First come named turns, each shown by rows before and after it. For each pair of rows after them, which turns, in which order, take the first row to the second? The first pair is done for you.
turn D:
[ 0.31 -0.28  0.30 -0.21 -0.70 -0.23  0.68 -0.39 -0.52  0.96 -0.07 -0.93
  0.34 -0.72 -1.36 -0.62  0.26 -0.69  0.51  0.19  1.55 -0.02 -0.09 -0.88] -> [ 0.19 -0.12  0.04 -0.15 -0.44 -0.11  0.75 -0.49 -0.07  0.41 -0.75 -0.61
 -0.48 -0.20 -1.74 -0.88  0.25 -0.27  1.11 -0.31  1.27 -0.30 -0.35 -1.09]
[-0.23  0.08 -0.12 -0.19 -0.74 -0.72  0.04 -2.14 -1.09  0.71  1.66 -0.78
  0.16  1.92  1.56  1.19  0.14 -1.52 -0.10  0.38  1.98 -0.55  0.86 -1.00] -> [ 0.00  0.23 -0.45 -0.37 -0.59 -0.90  0.52 -2.37 -0.41  0.10  1.08 -0.34
 -1.03  1.93  1.13  1.04  0.49 -1.07  0.93 -0.30  2.19 -0.65  0.65 -1.31]
[-0.82  0.26 -0.28  1.42 -0.23  0.77 -2.77 -0.16 -0.78 -0.46 -1.29 -0.55
  0.82  2.20  0.67  0.01 -1.02 -1.06 -2.27  0.66 -0.52 -0.92 -0.44  0.32] -> [ 0.20 -0.45  0.25  0.44 -1.18 -0.11 -1.86 -0.11 -1.43  0.93  0.78 -0.99
  2.04  0.33  1.52  0.81 -0.10 -2.00 -2.08  1.47  0.88  0.17  0.24  0.27]
turn B:
[-0.20 -0.04  0.71  1.40 -0.09  0.32  0.07  0.56  0.60  0.77 -0.10 -0.42
 -0.26  0.33 -0.72 -1.22 -0.04  0.44 -0.90  0.15 -0.91 -0.27  0.43 -0.07] -> [ 0.33 -0.21  0.95  0.92 -0.11  0.01  0.83  0.61  0.72  1.03  0.43 -0.33
 -0.34 -0.64 -0.71 -1.00  0.39  0.45 -0.36  0.22 -0.55  0.27  0.58 -0.04]
[-0.06  0.21  0.72  0.18 -0.79 -0.30  0.84  1.19 -0.66  1.74  1.75 -0.15
  0.95 -2.44 -1.53  0.84  0.40 -0.48 -0.46  0.14 -0.66  0.87  0.63  0.81] -> [ 0.14  0.62 -0.60 -0.16 -0.85 -0.77  1.38 -0.01  0.99 -0.06 -0.10  0.87
 -2.23 -0.54 -2.21  0.77  0.95 -0.05  1.65 -1.44  0.48  0.08 -0.24 -0.55]
[ 0.04 -0.01 -0.97 -0.48  0.02 -0.62  0.72 -0.05 -0.57  0.53  0.58  0.11
 -0.02 -0.75  0.39  1.01 -0.07 -0.16 -0.42  0.34  1.09 -0.09 -0.38 -0.19] -> [-0.16  0.12 -1.33 -0.37  0.08 -0.55  0.39 -0.41 -0.26  0.00 -0.11  0.22
 -0.58  0.30  0.19  0.87 -0.31 -0.25 -0.25  0.01  1.17 -0.58 -0.69 -0.51]
turn G:
[ 0.66  0.17  0.71  0.67  1.80  0.63  0.90  1.29 -0.44 -0.47 -0.28 -0.19
 -0.42 -1.83 -1.12 -0.59  0.28  2.56  1.94 -0.29 -2.96  1.43  0.11  0.82] -> [ 1.57 -0.78 -0.08 -0.76 -1.05 -1.34  0.62 -0.34 -1.69  0.87  1.91 -1.03
  0.69 -0.45  1.14  1.57  1.54 -0.87  1.51  1.22  2.15  1.46  0.75 -1.12]
[-0.81 -0.50 -0.02  0.04  0.17  0.71  0.69 -0.21 -1.53  0.63  0.24 -1.56
  1.03  1.32  0.60  0.31 -0.60 -0.14 -0.80  0.80  0.07 -0.33 -0.22 -0.38] -> [-1.17 -0.19 -0.29  0.37  0.65  0.97  0.54 -0.17 -0.96 -0.01 -0.65 -1.39
  0.43  1.91  0.08 -0.02 -0.88  0.39 -0.57  0.28 -0.53 -0.69 -0.46 -0.37]
[ 0.44 -0.13  0.59 -0.57 -0.25  0.05  0.45  0.53 -1.12  1.48  1.53 -0.44
  1.87 -1.95  0.66  0.16 -0.26 -0.32 -0.56  0.61 -0.31  0.99  0.18  0.90] -> [-0.08  0.42 -1.23 -0.41 -0.92 -0.40 -0.41 -1.25 -0.15 -0.38 -0.66  0.08
 -0.69  2.30  0.53  0.40 -0.19 -1.10  0.35 -0.45  1.69 -0.92 -0.76 -0.95]
turn K:
[-0.60 -0.19 -0.33  0.04 -0.92  0.16 -0.66  0.75 -0.62  0.51 -0.26 -0.15
  1.16  0.61  0.74 -0.31  0.06 -0.29 -1.61 -0.04  0.60 -0.30  0.12  0.19] -> [-0.18 -0.40 -0.14 -0.42 -1.07 -0.22 -0.05  0.87 -0.56  0.81  0.41 -0.01
  1.24 -0.34  0.82 -0.09  0.43 -0.34 -1.09  0.03  0.89  0.18  0.35  0.13]
[-0.01 -0.78  1.20 -0.04 -1.32 -0.57  0.51  0.47 -1.17  0.69  2.77 -0.16
  1.77 -1.93  0.68 -0.10  0.04 -0.39  0.45  0.50 -0.84  0.87  0.24  0.26] -> [ 0.52 -0.77  0.23 -0.80 -1.72 -1.31  1.41 -0.51 -0.08 -0.24  2.08  0.46
 -0.52 -1.18  0.39  0.22  0.92 -0.38  2.48 -0.59  0.74  0.62 -0.21 -0.96]
[-0.85  0.20 -0.02 -0.21  0.31 -0.22 -0.64  0.08  0.02 -0.39 -1.07 -0.16
 -0.03  1.13 -0.27  0.16 -0.68 -0.77 -0.54 -0.02 -0.36 -0.38 -0.26 -0.18] -> [-0.80  0.00  0.59 -0.29  0.28 -0.08 -0.52  0.40 -0.49  0.32 -0.30 -0.39
  0.93  0.03 -0.09  0.21 -0.68 -0.78 -0.96  0.48 -0.75  0.16  0.02  0.27]
Then:
Each pair is two turns apart.
[-0.48  2.23 -1.07 -0.24 -1.45 -0.36 -0.70 -2.18  1.45 -1.10  1.55  1.04
 -0.36  0.83  0.63  0.02  1.81 -0.52  1.74  1.54  1.97 -1.60  0.03 -0.68] -> [-1.73  2.64 -0.61  1.20 -0.65  0.88 -2.32 -1.42  0.63 -1.02  0.84  0.62
  1.16  1.73  0.55 -0.75  0.43 -0.18 -0.61  2.07 -0.14 -2.19  0.00  0.48] : D then K
[-1.03 -0.76 -0.95  1.30  0.29  1.00 -0.98 -0.73 -0.66  1.26  0.18 -0.65
 -0.02  1.85 -0.92 -1.05 -1.51 -1.19 -0.78  0.15  0.41 -1.23 -0.02  1.23] -> [ 0.56 -1.33 -0.85 -0.40 -0.32 -0.08  1.28 -0.94  0.00  1.79  1.67 -0.24
 -0.95 -0.81 -0.97 -0.36  0.17 -1.20  1.49 -0.17  1.92  0.09  0.28  0.54] : B then K
[ 0.86 -0.34 -0.44 -0.75 -1.13 -1.62  1.58 -1.15 -1.94 -0.15  0.65 -1.46
 -0.96  1.72  1.43  0.64  1.70 -1.18  0.23  1.71  2.35  1.76  1.07 -1.28] -> [-0.09  0.23 -1.02  0.03 -0.73 -1.05  0.42 -1.44 -1.68 -1.14 -0.98 -1.22
 -1.68  3.92  0.98  0.18  0.80 -0.96 -0.22  1.26  1.82  0.67  0.57 -1.33] : K then D
[ 0.25  1.61 -0.41 -0.15  0.80 -1.42  2.17 -1.75  0.15  1.30 -0.41 -0.12
  0.37 -1.17 -0.54  0.29 -1.44  1.49  0.48 -0.07 -1.64 -0.40 -0.21  1.77] -> [-0.26  1.90 -0.81  0.30  0.93 -1.22  1.48 -2.07  0.28  0.74 -1.16 -0.05
 -0.06  0.20 -0.64  0.18 -1.79  1.38  0.17 -0.26 -1.67 -1.00 -0.50  1.58] : K then B
[-0.09 -0.45 -0.51  0.67  0.92 -0.20  0.77  1.04 -0.53  0.32 -0.04  0.64
 -0.38 -1.48 -1.25 -1.06  0.14  1.46  0.53 -0.33 -1.58  1.07 -0.44  0.60] -> [ 0.15 -0.84 -1.72  0.02 -0.73 -1.31  0.31 -0.55 -0.71  0.26  0.13  0.39
 -0.89  1.00 -0.14  0.06  0.75 -0.59  0.62 -0.03  1.91  0.31 -0.51 -1.13] : G then K
[ 0.82 -0.27  0.28 -0.32  0.52 -1.22  1.58  1.07  1.54 -0.87 -0.43  1.76
 -1.15 -2.04 -1.00 -1.54  0.30  0.63  2.96 -1.87 -0.44  1.42 -0.22  1.06] -> [ 1.01 -1.00  1.10 -0.48 -0.36 -1.53  1.28  1.42 -0.09  1.07  1.68  0.80
  1.64 -3.21  0.32 -0.73  0.36 -0.74  1.26 -0.21  0.30  2.09  0.83  1.53] : K then G
[ 0.33  1.14 -0.08 -0.57 -0.43 -0.69  0.99 -0.54  0.84  0.09  0.20  0.30
 -0.03 -0.18  0.02 -0.79  0.72 -0.13  0.53 -0.59  0.96  0.15  0.64 -0.82] -> [-0.36  1.13  0.30  0.17 -0.22 -0.20 -0.06 -0.01 -0.06  0.66  0.47 -0.21
  1.62  0.01  0.39 -0.84 -0.01 -0.44 -1.25  0.23  0.13 -0.04  0.90 -0.16] : B then B
[-0.49 -1.69 -0.52  0.70 -0.29  0.17 -0.50 -0.42 -0.62  0.52  0.85 -0.64
  1.53 -0.05  0.51 -0.94 -0.77  0.43  0.13  0.63 -1.69  1.50  0.08  0.21] -> [-0.22 -1.67 -1.57  0.32 -1.02 -0.43 -0.18 -1.55  0.15 -0.39  0.08 -0.29
 -0.34  1.45  0.40 -0.62 -0.08  0.02  1.48 -0.06  0.12  0.89 -0.32 -1.11] : D then G
[-1.14 -1.86  1.19 -0.31  0.98  0.46  0.43 -0.19 -1.62 -0.73  0.60 -0.40
 -0.77 -2.77 -0.38  0.80  0.61 -1.30 -0.87 -0.39  0.78  1.09  1.24  0.18] -> [-1.59 -1.42  0.97  0.15  1.76  1.00  0.32 -0.01 -0.97 -1.64 -0.67  0.00
 -1.76 -2.20 -1.16  0.11  0.20 -0.33 -0.56 -1.14 -0.47  0.63  0.78  0.42] : G then G
[ 1.17  0.49  0.48 -0.88  0.07  0.10  1.99 -0.74  0.86 -0.10 -0.24  0.37
 -0.63 -1.95 -0.48 -0.10  0.53  1.62  2.63 -0.11 -0.85  0.54  0.50 -0.67] -> [ 1.01  0.70 -0.05 -0.93 -0.24 -0.13  1.79 -1.40  1.22 -0.66 -0.72  0.54
 -1.34 -0.70 -0.39  0.06  0.60  1.33  2.95 -0.38 -0.02  0.01  0.22 -1.35] : G then G
[-1.77  0.79  0.09  1.25  1.33  1.01 -0.99  0.31  0.68 -1.35 -0.90 -0.57
 -0.16  2.28 -0.42 -1.09 -1.51  0.84 -1.07 -0.89 -2.31 -0.95 -0.10  0.80] -> [ 0.81 -0.38  1.04 -1.11  0.31 -0.73  2.41  0.51  0.81  0.33  2.29 -0.50
 -0.15 -2.76 -0.04  0.04  0.82  0.70  1.54 -0.66 -0.33  1.59  0.77  0.54] : B then K
[ 0.20  0.65  0.59  0.43  1.44  1.15  1.10  1.53  1.52 -0.35 -0.14  0.29
 -1.03 -3.02 -1.62 -1.70 -1.00  2.65  1.06 -1.25 -3.56  0.50 -0.03  1.38] -> [ 1.57 -0.15 -1.23 -1.65 -1.53 -1.37  2.05 -1.20  1.77 -0.37  1.04  0.29
 -2.72 -0.94  0.03  0.51  1.14 -0.27  3.09 -1.09  2.67  0.18  0.09 -1.79] : G then D
[ 1.24  0.06 -0.76 -0.49 -0.41 -0.46  1.09 -1.13  0.88 -0.82 -0.86  0.10
 -2.07  0.03 -0.47  0.24  1.02  0.45  1.95 -0.86  1.17 -0.41 -0.47 -1.02] -> [-0.23  0.06  0.58  1.16  0.44  1.14 -1.18  0.40 -1.15  0.59 -0.28 -0.94
  1.79 -0.18  0.04 -0.44 -0.88  0.35 -1.92  0.73 -1.64 -0.53  0.15  1.06] : D then B
[ 0.04 -0.63  0.77 -1.00 -0.21 -1.54  1.15  0.60 -0.07 -0.12 -0.98  1.50
  2.39 -1.89  0.08 -1.56 -0.66 -0.70  0.05 -0.16 -0.55  0.22  0.35  0.58] -> [-0.48 -0.19  0.02 -0.56 -0.04 -1.42  0.59  0.04  0.66 -1.28 -2.55  1.86
  0.91  0.16 -0.40 -1.88 -0.97 -0.38  0.43 -0.94 -0.50 -0.72 -0.19  0.06] : B then K
[ 1.33 -0.70 -0.48 -0.61 -0.52 -0.31  0.38  0.52  0.79 -0.32  0.22 -0.39
 -0.37 -0.84  0.70  0.65  1.10 -0.28  1.13 -0.68  1.17 -1.18  0.84 -0.71] -> [ 0.01 -0.27 -0.31  0.86  0.20  0.71 -1.39  1.01  0.16 -0.50 -0.77 -0.74
  0.85  0.72  0.69  0.01 -0.35 -0.11 -0.91 -0.24 -0.63 -2.09  0.74  0.23] : D then B
[-1.07  0.59 -0.15  1.47 -0.34  1.58 -2.19  0.11 -0.97  0.09 -0.44 -0.03
  0.19  2.54  0.23  0.20 -1.67  0.20 -1.57 -0.58 -1.21 -2.15 -0.54 -0.50] -> [-0.59  0.14 -0.55  0.71 -1.42  0.75 -1.95 -0.63 -1.35  0.42  0.33 -0.17
  0.25  2.92  0.96  1.06 -0.92 -0.91 -1.38 -0.23  0.77 -2.13 -0.29 -1.30] : K then G
[-0.37  1.41 -0.26  0.41  1.17  0.51 -1.65 -0.12  0.73 -1.80 -0.65 -0.53
 -1.11  0.81 -0.94 -0.15 -0.13  0.33  0.12  0.07 -0.23 -0.55  0.72  0.96] -> [ 0.04  0.81  0.03  0.01  0.03 -0.11 -1.76 -0.16 -0.40 -0.38  1.13 -1.21
  0.69  0.25  0.18  0.64  0.17 -1.11 -0.97  1.38  1.15 -0.16  1.42  0.88] : K then G
[ 1.01 -0.14 -0.30 -0.87  1.36 -0.29  1.55  0.55  1.36  0.64  1.16  1.44
 -0.71 -3.91 -2.28 -1.41  1.13  2.78  2.51 -0.09 -2.07 -0.41  0.28  1.28] -> [ 1.86 -1.05 -0.39 -1.86 -0.42 -1.52  1.63 -0.24  0.39  1.98  3.24  0.85
  0.64 -3.92 -0.79  0.10  1.99  0.68  2.11  1.07  0.97  0.00  0.96  0.41] : K then G
[ 0.27  0.70 -0.18 -0.05  0.58 -0.20  0.74  0.52  0.47 -0.08 -0.09  0.06
 -0.15 -1.41 -0.14 -0.24  0.13  0.05  0.41 -0.36 -0.35  0.67  0.08  0.18] -> [ 0.44  0.45 -0.34 -0.28 -0.17 -0.56  0.54  0.20  0.03  0.38  0.53 -0.22
  0.45 -0.96  0.47  0.28  0.33 -0.94  0.05  0.15  0.76  0.67  0.24 -0.21] : D then G
[ 1.47 -0.49 -1.15 -0.53  0.43 -0.39  1.19 -0.44  0.07 -0.52  0.72  0.18
 -0.24 -0.33  0.85  0.38 -0.12 -0.42  2.57 -0.50  0.91  1.22  0.79  1.08] -> [ 0.37  0.10 -1.54  0.49  1.15  0.44  0.09 -0.40  0.32 -1.54 -1.01  0.34
 -0.81  1.56  0.31 -0.41 -1.03  0.13  1.94 -1.09 -0.34  0.18  0.30  1.25] : G then K
[-0.08  0.75  1.07 -1.59  0.31 -0.55  1.59 -0.01  1.53 -0.78  1.44  0.63
 -1.32 -0.33 -0.71 -0.07  0.92  0.26  1.14 -2.15  0.76  0.34  0.77 -1.00] -> [-0.90  1.17  1.07 -0.80  1.11  0.30  0.93  0.31  1.62 -1.34  0.34  0.78
 -1.41  0.46 -1.22 -0.72  0.11  0.92  0.52 -2.45 -0.74 -0.25  0.47 -0.42] : G then D
[-0.25  1.14 -1.19  0.04 -0.36 -1.10 -0.64 -1.65  0.52 -1.42 -1.12  0.34
 -2.10  2.44 -0.09  0.45  0.06 -1.28  1.05  0.39  3.60 -0.71 -0.87 -1.55] -> [-0.27  0.49  0.70  0.18 -0.45 -0.72 -1.10  0.06 -1.80  1.41  1.80 -0.97
  2.38 -0.61  1.03  0.64 -0.47 -1.96 -1.91  2.72  2.24  0.78  0.40  0.44] : B then K
[ 0.46  0.82 -0.11  0.48  0.48  0.46  0.30  0.67  0.53 -0.76 -1.48  1.14
 -1.28  1.14 -0.16  0.14 -0.18  1.51  0.59 -1.23 -0.89 -0.96 -1.21 -0.53] -> [ 0.87  0.29  1.14  0.31  0.65  0.57  0.75  1.78 -0.38  0.89  0.43  0.55
  0.86 -1.54  0.23  0.37 -0.11  1.55 -0.31 -0.19 -1.77  0.20 -0.49  0.60] : K then B
[-1.83  1.23 -0.25  1.66  1.04  1.42 -0.59  0.66  0.62  0.31 -0.74 -0.80
  1.20 -0.30  0.63 -1.17 -0.49  0.82 -0.95  0.72 -2.11 -0.20 -1.22  1.12] -> [-0.12  0.15 -0.74 -0.33 -1.15 -0.55  0.90 -0.61  0.43  1.29  1.46 -1.04
  0.98 -1.08  1.86  0.55  1.50 -1.27  0.58  1.31  2.15  0.60 -0.61 -0.66] : G then D
[-0.94  0.53  0.03  0.37  0.40  0.85 -0.57 -0.05  0.51  0.14 -0.42  0.52
 -0.48  0.11 -0.72  0.11 -0.35  1.09 -0.58 -0.47 -1.25 -0.72 -0.19  0.08] -> [ 0.01 -0.08  0.46 -0.52 -0.09  0.15  0.54 -0.01  0.46  0.99  0.98  0.43
 -0.21 -1.75 -0.35  0.61  0.52  0.79  0.15 -0.13 -0.43  0.36  0.22  0.00] : D then B
[-0.37  1.35  0.68  2.30 -0.70  0.85 -1.82  2.19 -0.80 -0.83 -1.56  0.23
  1.42  2.06  0.76 -0.58 -1.52  0.26 -3.25  2.05 -2.16 -1.63  1.64 -1.05] -> [ 2.11  0.87 -0.29 -0.37 -1.40 -1.24  2.10  0.88  1.86 -1.95 -1.28  1.59
 -3.15 -0.25 -0.17  0.10  1.38  1.09  2.34 -0.05  0.62 -0.32  1.16 -2.99] : B then B
[-0.10  0.92 -1.17  1.31  1.11  1.46 -1.52  0.06  0.98 -1.25 -2.04 -0.88
  0.11  0.53 -0.01 -1.30 -1.20  1.54 -0.68 -1.08 -2.19 -0.06 -0.03  0.08] -> [ 1.95 -0.02 -0.35 -0.51  0.34  0.19  0.94  0.32  0.86  0.22  0.61 -0.92
  0.54 -3.52  0.36 -0.43  0.61  1.27  1.07 -0.64 -0.88  1.97  0.71  0.06] : B then K
[-0.53 -0.45 -0.25 -0.31 -0.74 -0.83 -0.52 -0.87 -0.57  1.32  0.31 -0.57
 -0.13  1.62  0.30  0.13  0.91 -1.12  0.01  0.69  0.49 -0.22  0.28 -0.78] -> [-0.69 -0.42 -0.03 -0.22 -0.58 -0.70 -0.60 -0.68 -0.74  1.55  0.60 -0.72
  0.24  1.40  0.40  0.04  0.78 -1.14 -0.30  0.87  0.30 -0.24  0.44 -0.51] : K then K
[ 0.53 -0.24  0.14 -0.01  0.61 -0.33  0.99  0.41  0.05 -0.06  0.26 -0.03
 -0.39 -1.95 -1.05 -0.58 -0.02  0.29  1.01 -0.41 -0.84  0.33  0.01  0.24] -> [ 0.82 -0.60  0.08 -0.40 -0.08 -0.83  1.16  0.02 -0.33  0.40  0.97 -0.15
  0.00 -1.89 -0.55 -0.08  0.36 -0.54  0.91 -0.12  0.39  0.47  0.24 -0.22] : K then G
[-0.38  0.92 -1.50  2.50  0.66 -0.01 -0.22  0.05  0.95 -0.22 -2.34 -0.02
 -0.04  1.16 -1.35  0.75 -1.10  1.71 -0.52 -0.41 -1.86 -2.82 -0.28 -0.43] -> [ 0.49  0.00 -1.67  1.43 -1.43 -1.39 -0.22 -0.84 -0.31  1.26 -0.07 -0.74
  1.46  1.31  0.41  2.42 -0.12 -0.84 -1.15  1.09  1.64 -2.48  0.48 -1.56] : B then G
[-1.33  0.41  0.81  2.71  1.55  0.59 -0.66  0.92  0.77 -1.56 -2.05 -0.56
 -0.17  1.43 -1.50 -0.80 -1.75  1.17 -0.63 -0.82 -1.05 -1.29 -1.19  1.22] -> [ 1.42 -0.86  0.74 -0.02 -0.35 -1.76  2.51  0.15  1.14 -0.26  1.06 -0.44
 -0.93 -1.93 -0.56  0.98  1.10 -0.12  2.37 -0.67  2.96  0.66 -0.42 -0.26] : G then B
[-0.42 -0.37 -0.03  1.45  0.86 -0.54  1.59  0.31  0.58 -1.03 -1.36  0.81
  1.02 -0.95 -0.97 -1.07 -0.67  2.47 -0.53 -0.94 -1.44 -0.01 -0.70  0.43] -> [-0.29 -0.65  0.35  1.29  0.76 -0.58  1.56  0.61  0.12 -0.43 -0.66  0.52
  1.95 -1.67 -0.68 -0.85 -0.62  2.22 -1.06 -0.49 -1.53  0.36 -0.44  0.67] : K then D
[ 0.73 -0.92 -0.83 -1.28 -2.06 -1.23  0.56 -1.70 -0.63  1.54  2.16  1.15
  0.54 -0.27  1.55  0.70  0.92 -2.50  0.83  1.27  3.43  0.12  0.09 -1.70] -> [-0.51  0.03 -1.88 -0.16 -1.39 -0.46 -0.81 -2.31  0.21 -0.41 -0.61  1.64
 -1.26  3.09  0.82  0.00 -0.04 -2.05  0.67  0.13  2.80 -1.57 -0.90 -2.12] : K then D
